In the rows, 128 means zero.
name the system of each run:
tipef, trace 1 (8 x 20):
[[182 123  95  98 120 105 101  95 119 150  85 120 135 134 170  87 158 104
  129 155]
 [149 122 108 141 147 119 119 140 110 128 214 143 119 119 140 173 109 170
  111 152]
 [121 120 136 151 121 170 112 142 165 120  96  81 148  98 107 130 117 137
  199 107]
 [126 147 159 125 148  88 178 105 149 139  85 135 132 150 106 103 107 165
   77 156]
 [ 72 116 149 115 114 140 131 118 119 104 163 168  99 129 107 164 174  96
  120  89]
 [176 115 103 101 110 114 109 109 121 137  78 122 141 110 177  91 151  88
  145 119]
 [163 139 110 133 154 117 114 129 115 133 198 135 136 133 147 169 111 160
   87 173]
 [105 115 140 147 124 175 113 153 156 133 128 102 137  98 105 140 125 138
  212 116]]
gan, trace 2 (8 x 20):
[[157 136 141 108 128 105 153 113 143  85 103 141 157  96 151 154 136 100
   81  93]
 [116 138 118  84 106 188 148 133 133 114 176 129 138 132 132 149 157 120
  142 166]
 [104 128 174 135 160 129 121 159 140 183 109 150 137 108 134 126 110 123
  162 145]
 [127 154 133 137 147 120  77 105 134 134  96  94 141 180 111 119 137 113
   98 140]
 [126  97 100 141 100 121 117 107 111 135 137 123  81 137 109  99 146 154
  165 118]
 [162 110 132 139 139  76 133 113 133 116 117 153 124  86 144 145 127 136
  110  92]
 [150 140 111 104 109 164 147 117 144  85 152 109 156 119 135 155 144 126
  118 138]
 [109 128 152 111 129 146 168 152 139 156 132 145 132 109 134 118 122 142
  160 158]]
Bure, trace 3 (8 x 20):
[[ 84 139 157 115 145 196  79 121 177 158 124  99 144 144  86 146 162 130
  203 176]
 [173  96 134 157 136  54 150 127 132 160  45 141 118  79 152  72  89 152
  149  94]
 [102 157 149 141 165 105 122  86 145 108 169 128 114 185  64 175 130 175
   45 155]
 [116 111 119  88  60 167 169  93 154  88  69 109 121 117 110  88 188 101
  182  94]
 [198 123 121 117 159  63 123 119 115 116 154 179 146  76 191 179 128 116
   66 114]
 [ 80 157 168 107 150 209  89 127 183 139 144 103 161 142  86 179 159 123
  173 178]
 [162 104 143 134 131  76 158 138 136 171  28 142 133  74 166  57 101 127
  167 104]
 [104 151 159 147 184  82 104  94 135 139 163 152 111 181  83 173 125 166
   38 159]]
Ruzo, trace 4 (8 x 20):
[[ 50 144 194 125 134 153 151 138 160 107 104 145 135 127  85 158 145  96
  122  89]
 [128 129 143  94 133  87 109  88 116 162  64 162 117 153 147  89 174  75
  101 133]
 [142 106 124 137 161 108  47  97 127 156 169 156 106 113 126 177 166 133
  149 141]
 [159 148 135 143 158 140  98 108 184 129  84  70 172 121 108 140 114 159
  149 156]
 [183 139 126  99 136 105 190 116 145 119 144 146 149 104 156 140 111 169
   79 171]
 [ 82 129 168 106 115 158 178 121 162  90 150 155 125 107  88 175 157 134
  132 113]
 [119 129 157  96 119 111 136 107 141 125  50 147 136 120 139 103 164  71
  120  95]
 [141 122 132 104 154 112  65 111 113 157 157 172 126 118 159 167 170  86
  121 138]]
bet, trace 5 (8 x 20):
[[ 94 171 135 137 121 166  94 120 135  64 110  70 161 183  96 154 137  78
   80  87]
 [154  98  84  95  94 113 135 127  75 181 142 159  86 134 180  59 150 122
  159 172]
 [135 125 150 181 166  88 136 150 143  98 157 142 138  82 117 194  77 160
   89  77]
 [115 160 108 104  95 207 116 146 127 114 109  57 166 173 133  93 135  85
  149 154]
 [122 102 149 130 143  68 173 138 106 193 136 195  81 113 140  96 113 168
  131 156]
 [ 90 143 150 169 136 145  89 136 143  75 123 100 145 131  91 182 121  96
  108  51]
 [159 131  89  86 100 133 121 124  90 164 101 118 128 161 180  55 148  91
  134 172]
 [130 114 141 166 159  80 142 143 115 129 192 171 104  98 123 176  92 175
   92 114]]
nov, trace 6 (8 x 20):
[[ 87 101 169 130 128 155 120 149 156 127 140 164 121  58 115 179 156 103
  199  77]
 [191 152  98 115 133  90 105  90 119  92  98 101 157 151 163 126 131 101
   49 121]
 [ 99 130 135 112 133 161 153 162 113 188 181 149 113 144 132 109 113 156
  159 206]
 [132 116 158 159 145 117  93 128 168 114  69 113 151  73 120 156 124 113
  163  61]
 [150 148 108 115 127  93 148  85 114 123 128 122 112 186 119 100 133 157
   54 172]
 [ 95 101 136 114 105 172 137 147 134 150 154 151 102  95 123 131 155 131
  215 134]
 [175 127 121 143 138  83 114 114 133  87  99 124 151  97 152 154 122 104
   86  70]
 [124 154 124  93 132 155 147 128 120 152 171 127 132 175 128 122 131 147
  105 211]]
gam, trace 7 (8 x 20):
[[117 123 139 123 124 146 150 103 164 127 133 120 115 125  87 134 143 175
  153 155]
 [140 144 152 132 140 110 146 115 163 110  72 110 155 117 117 127 119 129
  108 113]
 [117 132 134  98 121 120 121  87 134 108 126 146 119 147 117 145 180 104
   98 125]
 [146 117 142 100 144 123 120 115 149 154 117 154 137  91 147 139 156 119
  160 149]
 [139 147 141 137 169 124  78 121 144 139 134 114 153 138 124 165 124 125
  108 146]
 [120 128 128 122 128 147 115  92 157 132 130 108 114 146  86 129 153 163
  153 162]
 [145 130 149 137 144 101 144 104 168 125  73 121 141 109 112 120 122 150
  124 121]
 [128 134 132 112 127 122 115  86 144  92 123 132 128 134 111 159 170 109
   92 106]]
gam, trace 8 (8 x 20):
[[ 85 123 167  91 159 156  83 106 155 189 158 174 111 131 104 164 191 123
  176 189]
 [156 140 151 159 180 121  56 117 181 172  54  78 169 121 115 122 110 144
  169 153]
 [132 128 115 158 139  92  83  42 154  99 119 100  96 179  56 145 161 173
   88 123]
 [160  98 135 103 108 116 175  68 196  95  93 140 125  61 101 147 175 169
  171 111]
 [180 162 145  95 161 104 134  98 165  89 112 135 192 103 157 187 142 108
   51 133]
 [ 98 151 156  62 141 168 121  89 161 139 169 161 134 152 104 176 201 120
  120 199]
 [125 147 187 118 184 126 103 122 190 192  56 122 170 112 122 120 128 132
  164 182]
 [113 146 148 154 163  98  44  66 157 123  88 100 122 183  72 149 160 128
   92 118]]
fegi, trace 9 (8 x 20):
[[105 143 155 148 176 138 111 196 102 161 212 161 140 123 149 181  79 131
  108 153]
 [113 145 121 166 132 155  84 171 113 170  79  60 144 177 128  65  80 114
  159 141]
 [135 105  90 153 110  58 128  87  78 131 131 142  57 178 110  79 129 154
   78 110]
 [113  82 110 147  97 149  88 107 136  96 152 131  89  90  99 160 173 120
  205  60]
 [191 127  94  98  82 148 200 135 139  67 111 104 167  78 171 119 118 128
  125 111]
 [111 149 143 138 151 146 156 172 118 108 221 150 143 123 131 197  94 148
   78 141]
 [ 73 148 155 153 131 181 126 197 124 164  99  86 152 155 120  87  80 110
  172 137]
 [128 126 111 150 123  61 136 124  68 142 103 141  89 176 140  67 104 116
   61 106]]
bet, trace 10 (8 x 20):
[[142 171 158 107 137 142 170 140 159  88  75 101 197 123 145 133 112  97
   75 121]
 [ 81 128 139  86 119 167 130 147 102 171 187 167 106 152 136 128 159 111
  153 179]
 [137 108 153 171 166  90  74 128 151 159  87 135 131  86 124 144 115 133
  162  91]
 [131 164 120 117 132 125 110  95 128 112 113  93 143 194 111 120 138 118
   62 153]
 [133  92  88 135  96 123 128 116  99 134 177 140  75 128 126 114 145 159
  163 131]
 [162 126 134 146 128 111 153 131 152  93  94 108 157  83 136 137  98 139
  122  87]
 [108 155 134  88 112 174 168 140 125 118 149 125 146 153 132 125 139 112
  109 165]
 [112 101 150 133 141 122 117 147 130 170 133 164 110  91 133 129 131 128
  177 122]]
gan, trace 11 (8 x 20):
[[106 122 138 153 124  93 157 143 106 115 125 146 102 131 117 118 104 133
   94  84]
 [126 132 112 121 107 135 133 142  98  91 151 131 132 130 150 140 131  88
   95  90]
 [135 127 117 119 124 144 135 169  96 144 173 143 135 116 172 131 111 114
  131 142]
 [129 151 137 152 158 135 114 170 119 144 140 107 155 136 140 134  79 133
  112 142]
 [115 142 118 152 118 138 135 147 110 131 112  86 127 171 118  88  92 134
  118 130]
 [108 117 124 153 118  98 148 137  92 128 133 141  93 148 120 100 106 136
  100  98]
 [129 125 113 141 115 121 126 145  95  94 149 132 124 122 146 143 118 103
  100  79]
 [150 131 108 117 115 147 144 167  97 122 167 131 144 117 172 129 106 110
  120 133]]
Ruzo, trace 12 (8 x 20):
[[102 115 108 136  96 145  84 150  81 133 118 116 107 152 144  93 139  67
  155  81]
 [142 117  97 159 135 125  66 163  82 175 145 111 119 145 162 100  98 113
  157 135]
 [128 136 111 180 144 135 115 165 107 149 160  85 124 156 117 115  65 175
  131 153]
 [122 130 106 154 103 130 186 142 109 110 140  95 108 164 103  87  82 180
  106 132]
 [113 105  93 138  71 129 173 133  90  84 153 127  85 141 119  99 128 135
  121  80]
 [113 109  95 139  77 159 109 153  87 106 130 105 110 132 142 100 137  80
  166  73]
 [135 123 102 148 119 143  89 183  75 154 137 108 132 135 175  95  94  93
  156 119]
 [109 137 119 171 141 142 113 185  88 161 165 102 121 160 131 109  63 149
  133 149]]
tipef, trace 13 (8 x 20):
[[193 127 116 134 158 119  81 139 137 106 156 128 176  63 181 199 120 106
  124 102]
 [144 145 146 114 164 168  99 113 189 162 127  97 163 121 107 155 137 167
  179 207]
 [104 107 188 152 164  77 167 128 165 162 105 177 105  83  97 136 106 182
  144 120]
 [112 123 153 129 135 101  97  63 165  91  86 140 119 125  87 167 187 105
  109  69]
 [176 106  99  64  98 111 146  61 138 127 127 157 110 108 148 120 200 129
  137 161]
 [189 113 112 124 138 117 132 136 134 105 180 156 150  51 177 190 122 138
  131 118]
 [148 147 155 121 161 172 100 125 194 132 111  94 182  92 119 175 133 138
  169 160]
 [111 127 188 123 171  91 164 113 174 175  97 172 123 103 101 131 126 172
  135 165]]
fegi, trace 14 (8 x 20):
[[118 152 148 101 133 128 126  87 157 132  71 108 141 173  98 104 161 121
  104 157]
 [114 113 159  97 142  91 135  86 143 156 116 188 100 122 116 134 177 132
  120 147]
 [146 129 154 103 152 126  91 100 169 137  85 136 159  91 141 157 167  97
  153 127]
 [168 149 129  80 146 125 133  93 154 141 122 131 158 133 146 136 154 134
  100 196]
 [116 137 168 126 178 118 110 109 168 169 128 144 133 129  99 153 135 163
  130 181]
 [117 148 163 115 148 122 112  91 173 148  54 110 144 151  98 110 151 124
  125 148]
 [124 127 149  88 139  92 132  70 143 144 105 171 110 140 117 129 185 123
   99 150]
 [137 121 160  95 151 126  98  96 172 152 102 154 142  89 131 159 177 112
  163 142]]
Bure, trace 15 (8 x 20):
[[ 79 102 108 146 111 122  62 127  63 150 166 147  62 178 117 114 159  93
  139  99]
 [179 107  49 167 100 134  57 122  94 112 151  71 116 136 146 114 119 133
  161 104]
 [157 114  85 157 114 155 155 161 118 116 208 103 120 106 132 143  81 203
  156 155]
 [ 87 142 143 158 107 171 196 204 119  98 143 101 142 121 116 120  60 139
  130  92]
 [110 159 124 109 111 138 178 178  75 127 134 130 141 176 166  82  90  87
   63 138]
 [ 81 123 115 105 103 150 102 150  61 154 185 161  92 175 149 113 154  74
  124 137]
 [142 106  80 159 111 139  44 151  76 145 151 103 110 134 160 112 125  90
  172  99]
 [160 117  78 173 132 140 104 156 104 148 186  86 120 136 136 123  76 185
  156 161]]
nov, trace 16 (8 x 20):
[[114 149 165 137 185 100 140 126 148 172 163 153 126 154 100 151  98 188
   82 202]
 [123 112 136 121 110 160 107  91 185 135  61  91 132 102  94 109 168 133
  219 122]
 [175 104 105 132 116  41 177  90 108 114 119 167  92 111 144 102 123 162
   72 103]
 [104 129 138  70 120 184 133 112 149 122 203 162 128 122 120 185 192 123
  151 177]
 [200 121 109 119 122 120 120 145 134 122  69 105 181  65 203 109 111  87
  153 101]
 [126 158 171 122 184  87 159 134 131 173 153 167 138 152 125 145  96 168
   53 198]
 [106 120 153 109 127 173  91 104 185 156  69 103 141 113 100 115 175 117
  221 146]
 [186  99 103 146 131  26 145  89 106 130  90 156  94 108 148  91 119 155
   86  98]]

runs to name:
trace 17 (2 x 20):
[[127 131 146 130 155 131 117 151 131 131 179 155 140  98 143 188 121 127
  122 131]
 [ 93 152 169 119 141 149 140 128 166 139  86 107 152 147  97 118 128 130
  133 150]]

Ruzo
trace 18 (2 x 20):
[[117 144 173 138 202 123  57 161 130 186 158 159 158 117 152 185 113 107
  124 157]
 [166 141 122 159 161 122  60 103 165 161  67  56 157 148 112 103 111 155
  155 161]]

nov
trace 19 (2 x 20):
[[ 90 114 119 122 112 147 100 113 112 129 164 136  90 155 103 135 169 118
  145 123]
 [150 113 117 150 128 111  92 120 132 145  76 101 128 117 135  98 123 124
  164 106]]

Ruzo
trace 20 (2 x 20):
[[121 159 165 148 156 105 143 135 151 109  71 106 166 135 115 130  90 117
   74  99]
 [ 96 122 122  90  93 140 124  80 121 110 130 145  97 162 107 123 201  92
  123 121]]

gam
trace 21 (2 x 20):
[[130 112 122 120 122  88 165 102 107 129 169 169  84 137 119 131 140 164
   91 141]
 [138 117 113 143 103 160 110 133 141  80 132 101 142  93 126 158 134 113
  163  74]]

bet
trace 22 (2 x 20):
[[ 63 137 179 155 143 116 166 139 149 129 120 142 110 143  69 135 104 161
  109 115]
 [ 90 118 130 118  91 142 106 115 114 117  82 121 111 150 119  95 169  66
  150  80]]

bet
trace 23 (2 x 20):
[[160 104 108  92 116  88 180 112  96 141 187 198  94 104 167 130 147 152
  100 161]
 [132 127 149 165 166 156  63 158 161 131 137 100 166  81 125 191 106 124
  181 106]]

fegi
trace 24 (2 x 20):
[[104 129 141 135 139 121  75 120 118 127 129 137 123 140 121 150 154  87
  118  95]
 [159 107 101 114 117 133 101 109 129 151 131 125 116 116 145 114 152 135
  172 156]]

gam
trace 25 (2 x 20):
[[146  98 102  89  81 113 163 112  98 144 107 157  92 120 160  66 164 110
  154 127]
 [174 106 118 146 149  93  94 124 132 108 167 153 132  69 156 193 130 132
  122  90]]

fegi
trace 26 (2 x 20):
[[116 110 146 121 109 101 175 100 150 139  58 136 105 121 106  77 140 147
  145 116]
 [112 126 144 104 130 104 128  75 139  99 138 164 107 136 103 168 186 114
   84 108]]

gan
trace 27 (2 x 20):
[[125 129 145 136 126 131 179 163 135 144 109 127 141 105 138 101  87 149
  144 136]
 [ 96 138 144 133 130 115 149 142 104 114 149 149 116 153 121 136 116 115
   74 104]]

Ruzo
trace 28 (2 x 20):
[[104 130 151  97 135 151 114 116 142 127 160 162 128 121 121 176 176 106
  133 138]
 [151 141 139 111 153 139 104 126 154 166  98 113 163 123 144 121 130 125
  153 177]]

gam
trace 29 (2 x 20):
[[116 121 108 132 111 140 136 143  98 152 156 122 101 159 128  95 116 146
  140 157]
 [109 116 139 157 130 133 117 142 139 107 135 126 129  99 112 159 120 125
  149  78]]

nov
trace 30 (2 x 20):
[[127  96 150 178 172  64 100 151 113 200 117 164  95 101 134 112  88 156
  155 120]
 [131 122  90 179 109 163  66 129 128  77 152  66 128 132 104 160 121 128
  151  72]]

gam
trace 31 (2 x 20):
[[140 133 119 161 145 112  96 100 147 124 115  90 127 151  92 132 118 166
  114 135]
 [ 99 121 132 121 104 141 152  94 150 110 117 120 104 153  80 117 157 149
  138 128]]

fegi
trace 32 (2 x 20):
[[174 119 108 150 131 152 159 188 133 163 148 100 156  75 168 109  54 184
  190 173]
 [112 151 193 145 168 112 177 117 199 103  82 124 163 105  78 165 100 167
   91 115]]

nov
trace 33 (2 x 20):
[[132 110 154 159 144 137 120 159 167 129 109 122 151  52 130 161 103 138
  192  88]
 [164 159  88 124 122 135 104 102 116  90 136  76 153 178 135 128 131 122
   68 147]]

gam
trace 34 (2 x 20):
[[119 119  91 139  87 118 119 115  85  96 123 114  95 164 123  97 141  98
  105  75]
 [135  89  98 128  88 135 143 136  99 113 173 151  93  88 150 134 143 127
  167  94]]

fegi
trace 35 (2 x 20):
[[110 116  81 104  71 132 144 101  76 134 136 122  68 199 115  53 163 124
  124 149]
 [105  89 125 150 116 135 110 169  97 116 193 168  98  74 146 174 132 106
  168  59]]

nov
trace 36 (2 x 20):
[[143 131 125 135 125 108 166 124 133 139  93 111 126 137 122  83 101 164
  121 148]
 [100 126 139 126 119 112 158 115 118 109 154 153  99 146 105 141 139 136
   89 113]]

Bure
trace 37 (2 x 20):
[[121 134 103 134 118 151  77 116 109 110 159 100 124 166 119 145 148 105
  115 121]
 [164 109  91 121 101 148 133 138 118 131 143 111 125 101 157 112 129 138
  177 137]]

Bure
trace 38 (2 x 20):
[[121 115 137 151 144 111  92  95 153 140 108 125 109 130  88 135 145 152
  148 123]
 [155 113 114 119 112 109 119  84 145 112  92 122 121 116 123 116 161 126
  141 107]]

gan
trace 39 (2 x 20):
[[131 160 138 126 159 156 107 176 114 126 186 126 172 131 160 180 100 107
   94 150]
 [109 142 129 147 139 154 121 170 109 182 123  95 133 172 130  78  83 142
  148 178]]

fegi
trace 40 (2 x 20):
[[135  90 112 125 128 142 132 156 114 200 189 160  90  97 146 113 122 180
  210 189]
 [146 126 145 209 163  91 100 142 153 107  87  90 151  92 109 154  64 157
  122  59]]

tipef
trace 41 (2 x 20):
[[103 137 150 134 115  96 208 154 104 102 102 150 124 135 131  99  95 113
   60  82]
 [ 83 141 128 115 106 157 136 159  80  91 190 147 120 159 139 153 142  74
   82  97]]

gan
trace 42 (2 x 20):
[[136  73 104 112  84 109 135 107 109 128 127 172  77  79 144 107 177 116
  185  82]
 [167 140 116 166 165 121  62 128 136  97 162 103 162 116 137 203 104 130
   95 108]]

Bure
